In the data rows, the value 128 means zero.
Here are some rows, each followed by its group. Groups can overlap.
[81, 159, 181, 194, 109, 84, 146, 108, 157, 84, 88, 121, 77, 150, 168, 115, 59, 117, 178, 153, 89, 177, 133, 183, 99, 156] 0
[163, 124, 118, 138, 92, 124, 139, 115, 145, 147, 120, 155, 136, 90, 130, 102, 131, 144, 120, 83, 178, 129, 108, 77, 158, 100] 1
[156, 95, 121, 167, 66, 119, 169, 86, 150, 145, 101, 182, 113, 71, 158, 102, 98, 165, 135, 111, 199, 156, 89, 71, 160, 111] 2
[147, 74, 104, 144, 93, 141, 164, 103, 184, 137, 69, 109, 77, 93, 173, 128, 92, 114, 178, 171, 121, 137, 119, 151, 117, 136] 2
[164, 123, 116, 86, 151, 138, 97, 153, 103, 131, 160, 116, 164, 133, 92, 160, 176, 134, 94, 98, 144, 77, 128, 92, 179, 65] 3
[107, 177, 165, 122, 174, 103, 98, 148, 79, 102, 180, 150, 164, 175, 92, 119, 153, 146, 93, 80, 113, 123, 118, 130, 123, 139] 4
[80, 116, 118, 119, 114, 147, 105, 159, 97, 160, 151, 177, 169, 155, 99, 136, 139, 105, 86, 150, 153, 137, 82, 113, 102, 168] 5
[131, 92, 102, 149, 104, 157, 155, 93, 110, 113, 131, 130, 121, 116, 149, 180, 101, 113, 131, 153, 147, 163, 97, 117, 137, 125] 0
[150, 136, 146, 84, 165, 111, 94, 159, 108, 125, 154, 123, 156, 138, 94, 129, 180, 164, 100, 89, 127, 67, 138, 111, 158, 90] 6
[127, 128, 187, 161, 121, 67, 147, 103, 162, 79, 86, 109, 77, 131, 166, 112, 91, 169, 179, 138, 92, 126, 135, 164, 139, 105] 6
[143, 74, 92, 140, 93, 150, 168, 102, 183, 147, 74, 102, 79, 94, 174, 130, 95, 96, 178, 176, 119, 139, 128, 151, 106, 148] 2
[131, 143, 196, 138, 155, 65, 123, 129, 150, 81, 108, 123, 99, 161, 143, 103, 123, 172, 161, 106, 77, 109, 117, 169, 140, 106] 4
[135, 129, 191, 159, 124, 57, 150, 104, 154, 72, 91, 110, 75, 134, 166, 106, 94, 176, 182, 125, 86, 124, 129, 167, 142, 104] 6
[163, 70, 109, 167, 92, 139, 170, 85, 145, 106, 97, 142, 96, 113, 167, 158, 78, 150, 160, 143, 133, 183, 75, 127, 164, 106] 7
[117, 122, 169, 157, 113, 86, 151, 107, 181, 112, 72, 103, 77, 104, 165, 117, 89, 159, 182, 161, 105, 125, 155, 161, 123, 115] 6
[129, 101, 107, 150, 105, 156, 155, 97, 101, 113, 138, 137, 127, 120, 143, 177, 108, 109, 125, 151, 146, 159, 98, 112, 136, 131] 0
[138, 122, 186, 157, 122, 65, 150, 103, 158, 76, 91, 111, 76, 129, 167, 104, 91, 184, 178, 129, 90, 129, 131, 168, 143, 101] 3
[104, 135, 116, 135, 123, 137, 160, 107, 194, 149, 70, 67, 68, 97, 171, 114, 108, 91, 191, 189, 95, 113, 198, 177, 75, 163] 6
[127, 159, 152, 112, 161, 111, 99, 148, 76, 96, 176, 146, 162, 162, 98, 123, 163, 135, 93, 78, 115, 110, 109, 122, 147, 108] 3
[151, 134, 130, 95, 154, 127, 96, 152, 97, 122, 165, 124, 165, 145, 92, 147, 162, 146, 89, 93, 136, 102, 126, 103, 165, 85] 3
[124, 84, 107, 153, 99, 143, 179, 88, 158, 147, 95, 123, 89, 87, 173, 119, 84, 107, 164, 171, 138, 167, 129, 142, 76, 191] 2
[164, 137, 81, 80, 136, 164, 100, 163, 120, 157, 155, 118, 161, 133, 95, 116, 170, 101, 96, 98, 135, 108, 145, 109, 141, 117] 8
[150, 78, 122, 171, 100, 137, 159, 96, 163, 95, 80, 119, 86, 132, 170, 178, 62, 140, 171, 157, 104, 192, 103, 166, 139, 122] 7
[136, 144, 152, 102, 176, 112, 96, 152, 89, 96, 167, 128, 153, 161, 97, 136, 162, 158, 104, 93, 101, 99, 129, 139, 152, 101] 6
[184, 100, 131, 151, 98, 115, 159, 88, 164, 101, 92, 127, 100, 84, 162, 144, 113, 151, 156, 101, 146, 118, 106, 105, 191, 57] 2
[108, 152, 101, 74, 176, 156, 95, 172, 158, 165, 117, 43, 117, 146, 112, 121, 163, 77, 145, 177, 70, 78, 218, 186, 76, 158] 5
[75, 160, 145, 141, 112, 115, 113, 147, 123, 152, 131, 175, 154, 125, 112, 94, 127, 118, 100, 125, 155, 137, 127, 114, 96, 170] 1
[146, 109, 109, 134, 104, 136, 136, 118, 127, 141, 129, 153, 141, 100, 126, 131, 120, 144, 113, 123, 164, 148, 117, 94, 152, 113] 8
[110, 171, 163, 119, 180, 104, 98, 147, 80, 99, 181, 151, 162, 175, 96, 119, 153, 149, 95, 80, 112, 124, 114, 132, 125, 135] 4
[139, 83, 84, 126, 89, 160, 178, 94, 173, 169, 88, 93, 87, 80, 174, 117, 118, 77, 166, 176, 147, 112, 140, 123, 91, 159] 6
[111, 88, 151, 165, 99, 101, 154, 113, 188, 121, 63, 121, 78, 107, 171, 117, 67, 138, 181, 177, 107, 159, 130, 174, 98, 156] 0
[110, 133, 125, 138, 121, 130, 157, 110, 191, 141, 74, 66, 68, 96, 169, 112, 107, 102, 190, 179, 93, 116, 196, 176, 84, 157] 6
[125, 85, 102, 158, 69, 149, 178, 84, 148, 160, 98, 159, 112, 71, 161, 130, 97, 111, 137, 146, 186, 159, 102, 92, 103, 165] 2
[128, 129, 184, 175, 114, 69, 151, 105, 159, 83, 87, 142, 83, 126, 167, 87, 77, 180, 173, 121, 97, 160, 118, 165, 133, 126] 2
[148, 65, 122, 162, 91, 135, 157, 102, 172, 112, 74, 118, 85, 116, 170, 169, 76, 133, 174, 167, 112, 157, 99, 150, 144, 108] 7
[140, 139, 153, 82, 192, 107, 80, 177, 135, 109, 132, 81, 128, 179, 101, 127, 155, 156, 134, 129, 56, 86, 163, 186, 133, 105] 1
[107, 176, 164, 120, 178, 106, 97, 146, 76, 99, 181, 151, 160, 177, 96, 120, 153, 146, 98, 81, 109, 123, 118, 133, 120, 138] 4
[150, 137, 120, 73, 167, 136, 102, 153, 114, 144, 157, 101, 154, 127, 98, 119, 192, 133, 101, 100, 122, 62, 162, 116, 140, 107] 1
[125, 114, 111, 118, 156, 159, 101, 152, 114, 112, 141, 91, 140, 172, 108, 199, 113, 102, 122, 166, 91, 158, 144, 170, 126, 127] 3
[108, 121, 172, 172, 102, 77, 150, 113, 182, 111, 67, 139, 79, 109, 168, 97, 79, 154, 176, 154, 109, 140, 128, 163, 116, 132] 0
[170, 108, 89, 122, 112, 161, 155, 106, 169, 125, 93, 100, 97, 100, 161, 144, 141, 97, 159, 120, 118, 98, 127, 132, 155, 93] 3
[147, 127, 103, 101, 154, 159, 100, 151, 101, 132, 160, 104, 155, 143, 95, 174, 144, 117, 101, 131, 130, 126, 141, 117, 147, 105] 2
[133, 109, 132, 174, 85, 118, 178, 69, 119, 112, 119, 184, 112, 89, 166, 113, 98, 154, 140, 120, 170, 163, 75, 95, 148, 125] 0
[167, 120, 94, 92, 133, 151, 102, 159, 115, 150, 153, 129, 163, 136, 93, 132, 151, 123, 93, 103, 145, 125, 124, 101, 161, 103] 4
[171, 116, 149, 115, 129, 101, 123, 125, 134, 110, 127, 121, 131, 109, 122, 137, 154, 159, 125, 86, 140, 87, 125, 102, 171, 72] 4
[86, 153, 181, 184, 107, 72, 147, 111, 160, 93, 84, 127, 80, 137, 168, 99, 77, 133, 178, 152, 96, 148, 126, 170, 107, 142] 0
[117, 154, 124, 94, 167, 139, 95, 153, 106, 142, 163, 112, 160, 143, 92, 133, 161, 131, 100, 118, 124, 106, 168, 125, 118, 135] 1
[107, 173, 165, 121, 179, 106, 100, 145, 76, 97, 183, 153, 162, 175, 97, 117, 153, 146, 98, 83, 108, 125, 116, 133, 126, 136] 4
[173, 93, 124, 164, 76, 114, 173, 79, 144, 132, 101, 171, 110, 68, 157, 107, 100, 178, 138, 104, 189, 155, 95, 73, 173, 93] 2
[168, 109, 65, 102, 105, 172, 143, 124, 137, 172, 126, 134, 133, 101, 130, 96, 151, 113, 122, 111, 156, 127, 128, 102, 133, 133] 5
[171, 115, 142, 142, 90, 107, 156, 92, 144, 123, 113, 142, 125, 67, 145, 129, 141, 153, 127, 79, 187, 94, 111, 58, 178, 69] 4
[82, 142, 102, 102, 169, 160, 96, 170, 132, 156, 136, 84, 131, 172, 103, 141, 128, 82, 129, 192, 79, 139, 182, 189, 66, 184] 5
[114, 131, 119, 151, 90, 131, 158, 103, 139, 152, 113, 150, 120, 84, 145, 103, 111, 123, 131, 130, 167, 149, 138, 101, 108, 157] 8
[152, 130, 117, 109, 161, 143, 103, 142, 80, 103, 173, 109, 156, 161, 100, 169, 138, 123, 104, 120, 113, 137, 130, 127, 160, 99] 3
[95, 120, 115, 131, 104, 142, 120, 147, 115, 160, 130, 177, 159, 127, 113, 127, 131, 109, 96, 142, 165, 141, 97, 102, 108, 161] 5
[172, 105, 137, 154, 108, 112, 153, 98, 163, 84, 89, 107, 84, 120, 166, 152, 98, 152, 172, 115, 105, 131, 112, 143, 179, 68] 2
[110, 158, 181, 164, 143, 85, 134, 112, 149, 78, 106, 121, 89, 160, 154, 124, 95, 144, 170, 119, 79, 143, 123, 182, 123, 125] 4
[175, 68, 95, 151, 86, 150, 175, 85, 164, 132, 91, 141, 96, 81, 168, 142, 101, 132, 156, 131, 154, 143, 85, 107, 156, 102] 7
[136, 147, 158, 182, 117, 100, 167, 74, 118, 67, 129, 156, 103, 121, 166, 121, 99, 147, 154, 81, 122, 162, 93, 133, 148, 117] 7
[103, 118, 120, 143, 95, 137, 133, 128, 127, 159, 122, 173, 147, 112, 125, 123, 124, 116, 108, 138, 169, 147, 101, 100, 110, 160] 5
[64, 150, 116, 112, 151, 149, 101, 160, 107, 161, 153, 133, 153, 161, 99, 133, 142, 89, 105, 171, 124, 135, 141, 142, 71, 186] 5
[179, 116, 110, 121, 107, 141, 125, 132, 134, 137, 130, 136, 149, 101, 114, 144, 137, 133, 104, 84, 167, 129, 115, 79, 175, 83] 8
[90, 174, 155, 130, 170, 115, 98, 147, 82, 104, 170, 143, 154, 173, 102, 123, 137, 123, 106, 114, 100, 134, 128, 148, 116, 148] 8
[149, 142, 124, 72, 170, 134, 99, 156, 114, 141, 158, 103, 149, 130, 96, 120, 188, 140, 107, 104, 117, 62, 160, 121, 140, 105] 1
[181, 103, 132, 151, 100, 114, 155, 95, 168, 94, 86, 118, 94, 95, 164, 152, 113, 147, 164, 102, 131, 120, 112, 122, 187, 60] 2
[135, 150, 154, 182, 113, 103, 173, 69, 106, 73, 136, 167, 105, 115, 167, 117, 106, 143, 147, 77, 138, 156, 88, 115, 147, 117] 7
[155, 120, 114, 99, 157, 144, 100, 149, 103, 122, 156, 107, 154, 146, 96, 166, 151, 129, 103, 118, 125, 116, 132, 118, 165, 84] 2
[169, 118, 72, 72, 131, 169, 99, 167, 118, 169, 150, 132, 164, 139, 96, 110, 165, 109, 94, 111, 137, 116, 125, 109, 141, 124] 5
[124, 157, 157, 104, 167, 107, 96, 150, 83, 101, 174, 143, 160, 161, 95, 120, 175, 151, 95, 81, 112, 83, 119, 124, 145, 104] 3
[127, 137, 134, 124, 172, 135, 99, 158, 114, 89, 140, 95, 134, 177, 112, 172, 110, 126, 132, 141, 69, 159, 154, 185, 133, 121] 3
[146, 143, 129, 71, 176, 128, 97, 158, 114, 139, 161, 103, 152, 136, 94, 122, 187, 145, 107, 103, 111, 62, 162, 128, 136, 110] 1
[107, 159, 104, 74, 182, 156, 90, 177, 159, 159, 120, 39, 114, 154, 110, 129, 160, 72, 144, 179, 61, 81, 220, 195, 76, 161] 5
[140, 137, 154, 90, 168, 106, 94, 154, 100, 109, 160, 131, 159, 147, 96, 132, 176, 167, 100, 90, 116, 72, 130, 121, 158, 88] 6
[130, 145, 153, 86, 188, 109, 77, 175, 133, 108, 136, 82, 132, 184, 99, 138, 155, 150, 132, 132, 59, 90, 160, 183, 133, 107] 1
[156, 92, 117, 170, 77, 124, 180, 69, 123, 122, 117, 190, 115, 88, 164, 116, 107, 156, 138, 108, 185, 157, 55, 77, 170, 105] 0
[153, 124, 159, 174, 126, 101, 154, 97, 151, 59, 95, 113, 82, 138, 168, 144, 74, 172, 177, 112, 76, 179, 132, 184, 150, 108] 7
[136, 126, 168, 166, 129, 95, 149, 101, 157, 79, 95, 101, 83, 134, 165, 143, 84, 168, 176, 132, 88, 148, 145, 170, 142, 107] 2
[92, 120, 118, 127, 104, 140, 111, 153, 114, 162, 136, 179, 164, 133, 106, 128, 134, 106, 91, 139, 160, 139, 90, 103, 107, 160] 5
[123, 124, 119, 127, 108, 124, 163, 109, 181, 149, 84, 89, 77, 88, 172, 77, 125, 113, 178, 162, 105, 98, 182, 157, 87, 156] 6
[144, 103, 173, 159, 116, 75, 149, 107, 166, 88, 82, 110, 79, 120, 166, 116, 85, 184, 178, 143, 97, 134, 136, 165, 146, 100] 3
[158, 125, 124, 93, 159, 133, 97, 152, 101, 117, 160, 113, 159, 141, 92, 157, 162, 144, 98, 105, 129, 100, 133, 111, 166, 82] 3
[153, 88, 77, 134, 80, 160, 182, 82, 156, 170, 101, 118, 98, 69, 168, 106, 117, 97, 149, 152, 174, 133, 128, 92, 110, 148] 6
[74, 141, 126, 119, 122, 140, 101, 162, 98, 157, 153, 171, 167, 161, 93, 130, 143, 106, 82, 147, 148, 133, 102, 112, 97, 172] 5
[118, 75, 118, 136, 111, 131, 165, 102, 186, 142, 73, 90, 70, 104, 177, 130, 98, 124, 188, 198, 99, 125, 146, 173, 89, 159] 3
[75, 177, 148, 131, 159, 124, 98, 151, 86, 123, 169, 139, 160, 166, 97, 132, 140, 107, 100, 131, 119, 132, 137, 135, 99, 155] 8
[157, 125, 153, 97, 154, 103, 108, 144, 127, 115, 137, 118, 139, 127, 109, 120, 163, 162, 119, 96, 118, 80, 143, 125, 154, 88] 4
[86, 153, 98, 79, 176, 163, 94, 176, 151, 165, 123, 44, 117, 164, 111, 135, 151, 66, 144, 205, 62, 96, 214, 198, 67, 171] 5
[145, 121, 98, 131, 97, 143, 166, 95, 145, 154, 112, 119, 111, 72, 154, 95, 129, 120, 144, 128, 164, 123, 151, 98, 119, 134] 5
[148, 140, 128, 109, 156, 130, 102, 146, 77, 101, 174, 123, 164, 156, 97, 152, 145, 125, 95, 95, 120, 131, 118, 117, 160, 97] 3
[96, 162, 104, 74, 185, 162, 90, 179, 157, 157, 122, 32, 118, 165, 111, 140, 159, 61, 145, 188, 54, 80, 226, 201, 68, 161] 5
Which 3 groups are nearest to each row below, nearest first, going by the average distance to the group's rows?
[126, 74, 110, 154, 98, 141, 175, 89, 160, 142, 91, 127, 90, 91, 171, 125, 78, 119, 164, 173, 135, 174, 127, 148, 83, 185] -> 0 7 2
Which 3 groups are nearest to each row below, nearest first, going by the distance to the group's nearest row?
[136, 151, 146, 183, 107, 111, 176, 65, 102, 77, 138, 167, 111, 110, 166, 122, 107, 126, 141, 78, 152, 149, 77, 96, 154, 112] -> 7 0 2
[156, 106, 115, 165, 83, 128, 177, 70, 113, 111, 128, 175, 118, 100, 162, 128, 109, 146, 135, 107, 178, 156, 59, 78, 169, 102] -> 0 2 7
[131, 148, 113, 76, 177, 148, 96, 163, 118, 141, 152, 84, 144, 147, 97, 142, 178, 122, 115, 131, 98, 77, 181, 148, 120, 120] -> 1 2 8
Which 3 other groups have their centres nearest to the centre of group 3, nearest first?
4 1 8
Group 1 spreads out most along one direction. Which 3 other groups' directions of most spread are closest to that one, closest first?
5 2 8
Which 4 groups are nearest to each row below, nearest first, going by the distance to the group's nearest row?
[76, 129, 123, 121, 121, 141, 102, 161, 97, 160, 152, 179, 169, 157, 97, 133, 141, 108, 83, 148, 148, 134, 90, 114, 98, 171] -> 5 1 8 4
[114, 106, 73, 97, 131, 184, 135, 133, 143, 186, 126, 91, 124, 105, 127, 136, 143, 76, 128, 179, 131, 119, 171, 135, 71, 183] -> 6 5 2 8
Which 4 groups are nearest to each row below, nearest first, going by the average distance to the group's rows?
[117, 136, 67, 90, 124, 179, 116, 156, 131, 193, 136, 107, 150, 118, 105, 109, 156, 63, 107, 148, 144, 120, 171, 117, 86, 171] -> 5 8 1 3
[120, 105, 107, 125, 99, 140, 171, 98, 174, 159, 86, 93, 82, 80, 169, 95, 123, 99, 168, 171, 127, 103, 167, 141, 77, 166] -> 6 2 0 7
[167, 114, 77, 124, 94, 163, 162, 101, 148, 168, 113, 130, 120, 80, 147, 97, 139, 118, 134, 110, 169, 124, 133, 89, 139, 125] -> 8 2 7 0
Which 3 other groups have their centres nearest to the centre of group 1, nearest first?
3 4 8
Which 4 groups are nearest to each row below, nearest first, going by the distance to the centre of the group?
[85, 169, 176, 196, 120, 92, 147, 104, 159, 80, 92, 113, 82, 150, 166, 136, 60, 99, 178, 144, 90, 186, 137, 181, 94, 155] -> 0 7 6 2
[71, 167, 142, 124, 130, 119, 92, 170, 100, 152, 149, 176, 172, 152, 92, 106, 145, 124, 84, 127, 143, 130, 120, 116, 105, 158] -> 8 5 1 4
[142, 121, 104, 109, 158, 162, 105, 148, 93, 110, 162, 95, 151, 161, 101, 194, 127, 103, 111, 145, 113, 148, 133, 136, 146, 108] -> 3 8 1 5
[77, 163, 174, 200, 115, 91, 146, 107, 159, 85, 87, 114, 80, 148, 166, 129, 57, 106, 179, 154, 91, 185, 139, 179, 96, 157] -> 0 7 6 2
Group 6 spreads out most along one direction. Which 3 other groups' directions of most spread are closest to that one, closest first?
3 2 7
Group 0 spreads out most along one direction. Which 3 other groups' directions of most spread are closest to that one, closest first?
5 3 8
Which 3 other groups have their centres nearest to the centre of group 2, nearest first?
7 0 6
Which 3 other groups have their centres nearest to the centre of group 4, nearest first?
3 1 8
Which 3 groups are nearest to each row below, nearest first, going by the distance to the centre of the group?
[90, 154, 122, 154, 93, 131, 165, 100, 151, 162, 110, 128, 107, 82, 155, 83, 112, 82, 144, 142, 160, 142, 163, 115, 62, 199] -> 6 0 5
[158, 107, 121, 164, 77, 123, 176, 71, 123, 118, 119, 185, 115, 94, 162, 118, 106, 154, 134, 104, 182, 154, 57, 77, 171, 101] -> 2 7 0
[150, 147, 130, 64, 184, 126, 96, 165, 126, 143, 150, 80, 137, 144, 101, 99, 188, 132, 121, 109, 91, 60, 182, 150, 114, 128] -> 1 3 5
[120, 91, 100, 155, 73, 154, 178, 84, 151, 163, 104, 145, 110, 69, 164, 126, 96, 101, 142, 154, 176, 158, 112, 101, 88, 179] -> 0 2 7
[167, 132, 89, 88, 135, 159, 99, 163, 119, 150, 149, 120, 159, 130, 93, 121, 161, 111, 97, 96, 141, 118, 140, 105, 151, 107] -> 8 1 3
[110, 116, 82, 94, 134, 176, 133, 134, 146, 185, 120, 83, 118, 109, 130, 128, 144, 79, 138, 181, 126, 108, 184, 139, 72, 175] -> 5 6 8
[153, 132, 121, 109, 160, 136, 103, 145, 78, 100, 176, 117, 158, 159, 98, 159, 142, 126, 103, 105, 119, 135, 122, 120, 166, 90] -> 3 4 8
[79, 165, 140, 122, 128, 118, 94, 170, 109, 155, 144, 180, 170, 144, 91, 99, 146, 127, 87, 119, 146, 128, 122, 116, 108, 161] -> 8 5 1
[72, 160, 151, 159, 103, 112, 133, 128, 129, 149, 123, 165, 139, 109, 127, 98, 110, 116, 115, 138, 166, 149, 132, 108, 86, 174] -> 8 0 5
[123, 149, 163, 136, 175, 102, 103, 146, 131, 76, 127, 109, 116, 183, 124, 139, 114, 151, 149, 118, 54, 142, 137, 198, 133, 120] -> 3 4 6
